One hidden turn or mirror swaps the rows below in pairs. Which row is each named row swapped with?
The rows were stretched afterwards, more along some directions than others.
z723: [ 10   2  12  21 -32  -1 -17  11  21  22  31  -6  31 -10 -28   7  20]
z970: [ 16  17  -3 -19 -14 -28  -5  11 -11  44 -19 -10 -19  21 -15  16  25]
z918: [ 21  11 -42  25 -42  16  10  14  41  43  -4   5  18  -2  17 -15  11]
z449: [ 13  -8  12  17 -32  25 -27  17   4  22  10   6  22  26  23  -2  -9]
z370: [ 17  21 -10 -10 -14   0 -12   1  -6  31 -36  -3  -3  37  14  -6   1]
z464: [ -1 -11  16   5 -40  15 -22 -27  -8  40   9 -17   4  20 -24  26 -12]
z336: [ 16  32  12 -24  17 -18  -5  28  -3 -17 -17   0  -8   8  29   1   6]
z612: [ -6 -29  17  46   7   9 -40  18 -11 -15  65  -9  24   1  -1 -16  -7]
z222: [  9   3  25 -20  -8  16  14   5  -2 -18  -6  12   7  -8  12  23  19]
z493: [ 13  -7  35   0  -4  14   2   5  24 -20  28 -12  16 -17  -2 -28  23]
z652: [-19 -15  19   1  -9 -18 -30 -26 -11  -2  14 -38  -3   5 -17  21  -9]
z84: [  9 -17 -12  15 -25  10 -24 -19  19  16  25 -16   4  11 -38  -5  -1]
z358: [ 17 -28  20  16   6  24 -22  -1   3   0  27  16  10  -4 -27  -5 -10]
z606: [  2  -8  -6  18  37  -8 -12  34  -7 -26  18   4   1   2  16 -12 -10]
z148: [ -1   4  -8  28 -25  13 -23   9   1  40  10  -7   0  23 -13  -2 -32]
z796: [-21   3  -7 -14   0 -35  13 -14  -1 -12 -13   0  -6 -21  -9  17  13]
z799: [  0  -6  41 -11  37   0 -15  -4 -23 -27  28 -18  18  23   0   4  20]
z138: [ 13  -1  -9  16  -1  -1 -12   2 -11  44   1 -12  10  43 -19  10  28]
z764: [  7 -17  23   6  23 -16 -28 -15 -37  25   9  -4   4  31 -39  11  14]
z978: [ 26   0   6  -3 -44   6 -15  16   2   1  14  -3   8  10  -1   1  16]
z429: [ 11 -15  -6  21 -10  16 -23 -13   0  -5  14   0  18   8 -28  -7  -1]
z729: [-10   5  48 -14  -4   6   2   6   3 -30   3   7  19 -14   6   3  18]
z380: [ 18  -2  40 -12   1  13  18 -17  26 -17  -3  -2  31 -18  18   4  29]
z768: [ 20  -8   4   4 -17   8 -16  35  11   6  13  17 -10 -24  12  -5 -30]
z131: [-16   1  41  12  26  -1   6 -30   8 -20  20   6  27 -20 -12   8  -3]
z800: [-10  21   8  23 -47   2 -31  28  19   1  24 -22  24  -1  14 -19  -6]
z254: [ -5   2  28  -4 -39   9 -11 -20   3  11 -13 -23  27  12   3 -16  46]
z155: [  4  13   0  13  24   4 -24  18 -11 -13   6 -12  12  38  21  -3  -2]
z672: [-30  15  -8 -13 -36 -27  -5 -12   1  24 -21 -16 -17   1 -30  23   0]
z861: [ -8  27 -12   7 -35 -25   3  11  16  -4   0 -10   3  -6   7 -22  11]
z889: [ 13 -18  10  18 -26  17 -21  -1   0  53  21  -4  25  28 -29  -3  18]
z268: [ -8 -17  21  30 -23  15 -17 -12  17   5  39 -19  25   3 -18 -44  19]
z403: [  3   0 -18  -4 -26 -13 -10 -10  21  19   7 -28 -19  -3 -34   0  -1]
z27: [ 16 -10 -20  13 -54   0  -5  32  12  43 -14   1  -4  -6   8  -8   1]
z630: [ 10  -1  16 -14   3  -6  -9 -26   7   1   5   0 -12 -13 -45  16   4]
z527: [  0   2  17 -20 -35   9   3  11  -3 -16 -14  -3   8  -3  38  -5  17]
z70: [  8  -6   3  13  14 -10   0  36  15 -31   5  20  10 -35  22  -9 -13]
z277: [-17  -8   1  31   9 -22 -13  -8   3  23  18   7  16   3 -24   7  -3]
z752: [-38  23  -7  -6  -9 -28  11  -7  -3  -7 -15 -11 -16 -11  -2  13   0]
z33: [-16  -5 -17  27 -35  -3 -10 -10  13  51   0  -7  -7   1 -33 -25  -6]
z570: [ -6   8  25  -4 -37   4 -10 -15   6  22   0 -18  -7  -2 -17 -22  14]
z738: [ 25   0 -38   9 -25   5  10  29  13  48 -18   2  -5  18   9  -9  17]
z59: [ -2  24 -23 -18 -11 -19   7 -16   3  37 -23 -27  -7  31  -9  11  20]
z244: [-14  -7  16  -6  -1 -15 -36 -28 -15 -17   4 -25   8  10 -25  18  12]
z329: [  5   1 -10  13 -18 -17  16  16  27  41  -1  19  -8 -40 -14 -14   0]
z588: [ 10 -12  19  30  18  11  -3  -1   4  22  29  17  21   0 -36   7  -6]
z749: [-10 -14  -1  35 -49  14 -24 -12  -6  33  13 -21  19  19 -26 -36  16]
z908: [-20   5  -2  21  10 -11 -26   1   2   5  19 -10  14  14 -11 -12 -18]

z27 is swapped with z70
z652 is swapped with z380
z268 is swapped with z84
z672 is swapped with z729
z493 is swapped with z403

